(in the rows, 128 means zero)
A: several groups of rows, each row roughly a mix of its group's hidden directions; one row fits no group:
A (98 x 10):
[[ 99 168 159 106 118 140 175  85 155 106]
 [103 142 179 127  90  90 149 144 104  84]
 [173 151 119 166 145 116  71  96 113 147]
 [111 143 132  59  96 114 171 154 128 148]
 [131  75  97 145  99  80 106 156 149 151]
 [ 71 160 163 139 115 125 145 132  75 104]
 [137 106 132  94 110 136  98 208 137 129]
 [143 100 106 102  80 180 127 158 162 143]
 [142 160 118 157 127  81 122  62 153 130]
 [ 95 167 138 120 117 117 169  72 146  92]
 [163 109 162 165 158 100 116 109  86  91]
 [200 102 151 167 149 101 122 125 126 113]
 [164 137 129 174 169 135  78  94 106 127]
 [129  95 131  97  70 175 146 158 143 145]
 [120 148 100 124 170  64 155 132 111  92]
 [142  97 125 110  80 188 127 160 135 160]
 [123 134 105  96 125 110 111 199 111  85]
 [165 108  85 137 132 123 107 199 122 138]
 [125 154 120 128  79  90 183 141 168 127]
 [ 76 152  78  95 112 109 141 140 144  90]
 [159  85 132 166 117 184  86 118 123 123]
 [130  97 161 139 105 162 132  80 170 167]
 [106 109 121  84  74 142 158 162 166 136]
 [ 91 118 110 145 110 111 157  59 139  95]
 [193  96 151 150 152 153 104 122 136 164]
 [137 140  84 139 153  55 145 156 117 121]
 [143 137 142 174 180 133 107  99  75 120]
 [ 80 140 134 132 151 137 107 133  68  81]
 [ 74 161 135  98  98  96 161  97 143 112]
 [151 100 137 128  97 207 110 131 126 150]
 [180 117 144 159 109 129 135 179 126 177]
 [133 107 129 113  77 190 124 141 167 152]
 [ 90 152 124 101 135  59 166 137 138 113]
 [116 154 108 102 133 110 121 192  91  88]
 [160 141 137 153  83 107 174 165 158 155]
 [149 112  88 164 114  90  66 112 119 123]
 [156 120 198 164 146 143 120 104  95 142]
 [138 187 112 111 162 111 126 145  95  78]
 [113 117 133  89  69 157 151 146 174 143]
 [ 97 144 101  88  97 152 140 136 174 173]
 [150 103 145 137 172 168  75 134  91 144]
 [ 97 125  54  93 139 143 109 139 147 104]
 [170 122 114 111 107 112 144 126 199 163]
 [128 123 111 102 127 116 109 213 105 112]
 [156  77 123 141 124 138  87 173 122 173]
 [ 95 106 174 162 134  99  95 135  84 154]
 [117 115 112  82  76 132 159 161 172 134]
 [200  88 116 142 144 134 114 123 158 157]
 [121 132 149 149 130 144 161  48 151 144]
 [126  80 126 156  98 109 128  87 172 166]
 [ 98 149 124 101 134  56 167 133 136 105]
 [ 75 105 152 107  90 104 148 171 124 155]
 [152 110  66 115 135 113 102 187 136 125]
 [ 89 152  80  91 105 112 133 178 144 117]
 [103 177 143 109 122 134 155  79 144  79]
 [149 136 139 166 134 118 129  55 151 166]
 [173 122  96 119 107 111 144 154 192 151]
 [145 115 107  90  77 168 150 151 170 138]
 [131 114 150 153 120 139 145  58 167 164]
 [137 107 143 129  85 188  96 129 159 163]
 [ 71 150  84  87 118 105 130 134 134  91]
 [132 180 100 119 155  93 125 146  95  78]
 [156 116 103 108  93 194 128 134 171 132]
 [122 190 149 114 144 132 162  78 140  98]
 [ 60 145 135 122 137 144 121 112  73  99]
 [107  82 132  96  76 153 146 173 128 141]
 [124 113 173 168 153 127  91 101  74 129]
 [ 93 119 109 136 100  95 155  72 158  94]
 [101  91 133 144  89 122 149  73 170 142]
 [172 148 133 123 163 151  85 174  92 139]
 [145 130 134  92 103 118 137 111 190 181]
 [131  87 151 149 101 152 120  84 165 174]
 [125 100 177 168 135 145  95 112  75 140]
 [118 101 139 102  68 170 135 132 177 129]
 [188 104 150 166 120 138 133 154 125 178]
 [108 127  54  89 131 128 113 151 158 111]
 [161 121 142 178 160 148  84  92  98 120]
 [163 116 134 171 162 149  94  88  97 100]
 [134 166 162 125 129 144 144  58 166 126]
 [129 155 117 174 182  87 124  98 129  96]
 [131 113 148 153 122 144 143  53 164 157]
 [ 90 147 120 120 147  53 159 138 133 107]
 [148 177  95  95 141 114 162 106 169 101]
 [141 117 152 160 120 149 119  59 151 169]
 [ 88 139 120  83 100  99 174 159 158 135]
 [132 173 138  97 169 143 153 176  93 111]
 [109 119 110  83  81 128 162 157 177 126]
 [104 159 148 125  89  87 181 104 151 111]
 [108 133 133  73  78 136 168 144 166 139]
 [159 112  83 125 133 116 103 201 126 135]
 [171  98 137 182 155 124 118 131  83 101]
 [119 139 193 153 124 145 154  71 116 132]
 [116 185 101 112 170  75 148 125 138 126]
 [171 127  95 120 102 180 107 131 177 144]
 [ 65 157 101 100 102 114 137 168 108 119]
 [148 114 156 161 121 149 113  81 146 189]
 [126 116 135  79  72 173 154 138 159 138]
 [136 116  63  99 135 110  99 180 138 120]]

one row of each group, then the others: which group is each in?
[126 105 126 118 181 157  68 113  94 114] | <99>
[133 111 149  91  75 189 136 124 150 140] | <8>
[158  92 121 129 134 131  92 195 117 164] | <63>

[163 140 130 169 176 134  88  91  96 120] | <8>
[147 127 117  90  98 106 134 137 182 183] | <99>
[106 136  60  88 116 112 127 154 165 113] | <99>
[132  95 165 164 129 166  85 121  85 148] | <8>
[ 74 149 147 120 127 119 114 157  62 115] | <99>
[110 185 131 119 138 118 159  78 131  82] | <63>
[124  93  88 134 101  65 114 164 147 129] | <63>
[178 112 111 159 141 182  88 105 130 117] | <8>
[109  67 136 173 135 111 105 149  90 104] | <8>
